[[126  98 127]
 [126 141 131]
 [129 138 133]]
:
[[126 141 131]
 [129 138 133]]

[[128 130 131]
 [144 118 131]
 [105 147 122]]
:
[[144 118 131]
 [105 147 122]]

[[138 134 124 121 117]
 [140 126 135 141 149]
 [137 130 112 110 101]
 [140 126 139 136 149]]
:
[[140 126 135]
 [137 130 112]]

[[119 132 116]
 [120 132 118]
 [120 133 118]
 [133 150 124]]
:
[[120 132 118]
 [120 133 118]]

[[129 113 132 140]
 [122 128  99 126]
 [111 118 128 138]
 [124 121 134 137]]
:
[[122 128  99]
 [111 118 128]]

[[ 99 152 128]
 [ 98 130 129]
 [147 132 124]
 [109 145 124]]
:
[[ 98 130 129]
 [147 132 124]]

[[129 121 116 123 127]
 [138 107 137 109 114]
 [128 117 122 130 126]
 [120 137 149 128 150]]
:
[[138 107 137]
 [128 117 122]]
---
[[133 119 120 136]
 [141 133 126 133]
 [149 137 134 125]
 [122 120 123 132]
 [126 120 118 139]]
:
[[126 120 118 139]
 [133 119 120 136]
 [141 133 126 133]
 [149 137 134 125]
 [122 120 123 132]]

[[138 121 121 114 113 126 113 126 131 120]
 [143 117 121 134 146 151 150 148 106 119]]
:
[[143 117 121 134 146 151 150 148 106 119]
 [138 121 121 114 113 126 113 126 131 120]]

[[136 132]
 [140 139]
 [131 131]
 [140 134]
 [114 125]
 [124 115]
 [118 123]
 [101 112]
 [117 121]
 [124 137]
 [146 125]
 [124 132]]
:
[[124 132]
 [136 132]
 [140 139]
 [131 131]
 [140 134]
 [114 125]
 [124 115]
 [118 123]
 [101 112]
 [117 121]
 [124 137]
 [146 125]]

[[111 129 137 131 144 133]
 [133 129 118 120 124 106]]
:
[[133 129 118 120 124 106]
 [111 129 137 131 144 133]]

[[134 157 130  99 119 128 125 129 127]
 [134 119 124 129 138 124 128 115 118]
 [120 138 126 119 123 121 123 121 134]
 [127 133 125 134 150 124 121 123 122]
 [122 134 131 138 138 133 124 122 127]
 [130 121 140 130 125 129 130 123 131]
 [134 134 113 142 131 124 125 129 123]
 [128 120 131 110 117 128 130 135 131]
 [135 127 138 108 123 132 130 126 118]]
:
[[135 127 138 108 123 132 130 126 118]
 [134 157 130  99 119 128 125 129 127]
 [134 119 124 129 138 124 128 115 118]
 [120 138 126 119 123 121 123 121 134]
 [127 133 125 134 150 124 121 123 122]
 [122 134 131 138 138 133 124 122 127]
 [130 121 140 130 125 129 130 123 131]
 [134 134 113 142 131 124 125 129 123]
 [128 120 131 110 117 128 130 135 131]]

[[117 127 126]
 [156 122 128]
 [121 127 126]
 [130 127 125]
 [120 129 127]
 [115 129 130]
 [125 127 128]
 [115 129 127]
 [136 128 128]
 [133 127 125]
 [137 126 124]
 [146 127 122]]
:
[[146 127 122]
 [117 127 126]
 [156 122 128]
 [121 127 126]
 [130 127 125]
 [120 129 127]
 [115 129 130]
 [125 127 128]
 [115 129 127]
 [136 128 128]
 [133 127 125]
 [137 126 124]]

[[124 126 134 128 116 129 122 119 119 125 127 135 135 125]
 [124 126 134 143 116 129 122 122 137 125 127 135 135 125]
 [124 126 135 132 135 129 132 122 133 125 127 135 135 104]
 [124 126 134 142 116 129 122 122 137 125 127 135 135 125]
 [124 126 134 132 116 125 122 122 131 125 127 132 135 140]
 [119 126 132 131 116 140 122 127 137 139 132 135 132 125]]
:
[[119 126 132 131 116 140 122 127 137 139 132 135 132 125]
 [124 126 134 128 116 129 122 119 119 125 127 135 135 125]
 [124 126 134 143 116 129 122 122 137 125 127 135 135 125]
 [124 126 135 132 135 129 132 122 133 125 127 135 135 104]
 [124 126 134 142 116 129 122 122 137 125 127 135 135 125]
 [124 126 134 132 116 125 122 122 131 125 127 132 135 140]]
---
[[124 140 121 101 125 108 126 112]
 [142 118 122 147 136 138 136 121]]
:
[[121 136 138 136 147 122 118 142]
 [112 126 108 125 101 121 140 124]]

[[146 138 149 143 138 134 138]
 [146 138 149 143 138 134 138]
 [142 137 145 140 136 132 135]
 [145 138 149 143 138 134 138]
 [128 143 121 126 129 133 131]
 [145 138 149 143 138 134 137]
 [143 129 151 146 143 139 141]
 [143 139 146 141 137 133 136]]
:
[[136 133 137 141 146 139 143]
 [141 139 143 146 151 129 143]
 [137 134 138 143 149 138 145]
 [131 133 129 126 121 143 128]
 [138 134 138 143 149 138 145]
 [135 132 136 140 145 137 142]
 [138 134 138 143 149 138 146]
 [138 134 138 143 149 138 146]]

[[140 141 124 129 126 118 125]
 [130 129 146 140 144 152 144]
 [136 131 137 132 145 151 134]
 [137 132 137 132 146 152 135]
 [140 141 124 129 127 119 126]]
:
[[126 119 127 129 124 141 140]
 [135 152 146 132 137 132 137]
 [134 151 145 132 137 131 136]
 [144 152 144 140 146 129 130]
 [125 118 126 129 124 141 140]]

[[127 127 132 122 124 136 124 124 130]
 [126 130 132 123 124 136 124 124 123]
 [127 120 132 121 124 136 124 124 134]
 [127 130 126 123 117 133 112 115 123]
 [127 134 145 123 105 147 124 112 126]]
:
[[126 112 124 147 105 123 145 134 127]
 [123 115 112 133 117 123 126 130 127]
 [134 124 124 136 124 121 132 120 127]
 [123 124 124 136 124 123 132 130 126]
 [130 124 124 136 124 122 132 127 127]]

[[137 140 133 116 135 144 125 107 120 145 122 124 136 127]
 [108 140 144 127 148 114 127 135 135 128 116 136 111 117]
 [124 127 139 134 119 114 119 134 141 106 133 140 126 109]
 [137 112 142 140 106 140 149 125 108 121 105 148 142 105]
 [116 135 116 148 126 132 130 141 136 144 149 145 144 141]
 [143 120 141 111 109 119 147 119 125 109 112 116 109 123]]
:
[[123 109 116 112 109 125 119 147 119 109 111 141 120 143]
 [141 144 145 149 144 136 141 130 132 126 148 116 135 116]
 [105 142 148 105 121 108 125 149 140 106 140 142 112 137]
 [109 126 140 133 106 141 134 119 114 119 134 139 127 124]
 [117 111 136 116 128 135 135 127 114 148 127 144 140 108]
 [127 136 124 122 145 120 107 125 144 135 116 133 140 137]]

[[118 140 107 110]
 [117 139 106 109]
 [127 148 107 119]
 [122 144 107 114]
 [130 141 108 124]
 [118 140 107 110]
 [126 129 108 121]
 [116 131 107 109]]
:
[[109 107 131 116]
 [121 108 129 126]
 [110 107 140 118]
 [124 108 141 130]
 [114 107 144 122]
 [119 107 148 127]
 [109 106 139 117]
 [110 107 140 118]]
---
[[134 120 128 129 134 116 115 124 124 129 127 127 125]
 [124 144 122 150 122 127 108 127 133 131 120 140 116]
 [146 106 133 129 146 115 102 122 113 133 133 136 133]]
:
[[146 106 133 129 146 115 102 122 113 133 133 136 133]
 [134 120 128 129 134 116 115 124 124 129 127 127 125]
 [124 144 122 150 122 127 108 127 133 131 120 140 116]]

[[135 129 106 124 133 123 123 138 142 127 143]
 [127 130 131 144 122 129 121 137 130 143 126]
 [125 123 136 120 132 128 112 127 105 129 110]
 [133 122 126 128 128 132 110 121 123 141 121]
 [130 111 119 133 132 133 126 104 131 125 125]]
:
[[130 111 119 133 132 133 126 104 131 125 125]
 [133 122 126 128 128 132 110 121 123 141 121]
 [125 123 136 120 132 128 112 127 105 129 110]
 [135 129 106 124 133 123 123 138 142 127 143]
 [127 130 131 144 122 129 121 137 130 143 126]]

[[137 129 129 140 123 132 125 137 131 133 125 132 105]
 [142 110 134 128 133 138 112 129 119 121 126 139 134]]
:
[[142 110 134 128 133 138 112 129 119 121 126 139 134]
 [137 129 129 140 123 132 125 137 131 133 125 132 105]]

[[145 146 134 150 105 120 148 156]
 [146 148 106 151 154 117 149 107]
 [135 140 146 141 104 155 141  99]]
:
[[135 140 146 141 104 155 141  99]
 [145 146 134 150 105 120 148 156]
 [146 148 106 151 154 117 149 107]]

[[116 136 120 133 139 137 128 120 144]
 [122 114 124 116 156 138 127 112 106]
 [151 138 130 127 143 141 122 132 138]]
:
[[122 114 124 116 156 138 127 112 106]
 [116 136 120 133 139 137 128 120 144]
 [151 138 130 127 143 141 122 132 138]]

[[126 138 127 109 104 142 137 126 138 143 151 125 116 132]
 [135 133 156 118 132 144 112 123 151 150 117 141 106 143]]
:
[[135 133 156 118 132 144 112 123 151 150 117 141 106 143]
 [126 138 127 109 104 142 137 126 138 143 151 125 116 132]]

[[125 122 140 129 137 136 106 126 143 135 115 113 124 144]
 [143 134 109 130 145 135 135 115 148 114 138 123 133 143]
 [126 137 143 128 120 148 122 125 119 141 112 148 111 147]
 [115 142 135 147 145 110 114 126 126 127 136 120 134 122]
 [133 128 132 114 109 120 144 140 126 111 148 133 135 138]]
:
[[125 122 140 129 137 136 106 126 143 135 115 113 124 144]
 [133 128 132 114 109 120 144 140 126 111 148 133 135 138]
 [143 134 109 130 145 135 135 115 148 114 138 123 133 143]
 [126 137 143 128 120 148 122 125 119 141 112 148 111 147]
 [115 142 135 147 145 110 114 126 126 127 136 120 134 122]]

[[118 148 118 113]
 [125 121 141 109]
 [118 139 131 100]]
:
[[125 121 141 109]
 [118 139 131 100]
 [118 148 118 113]]
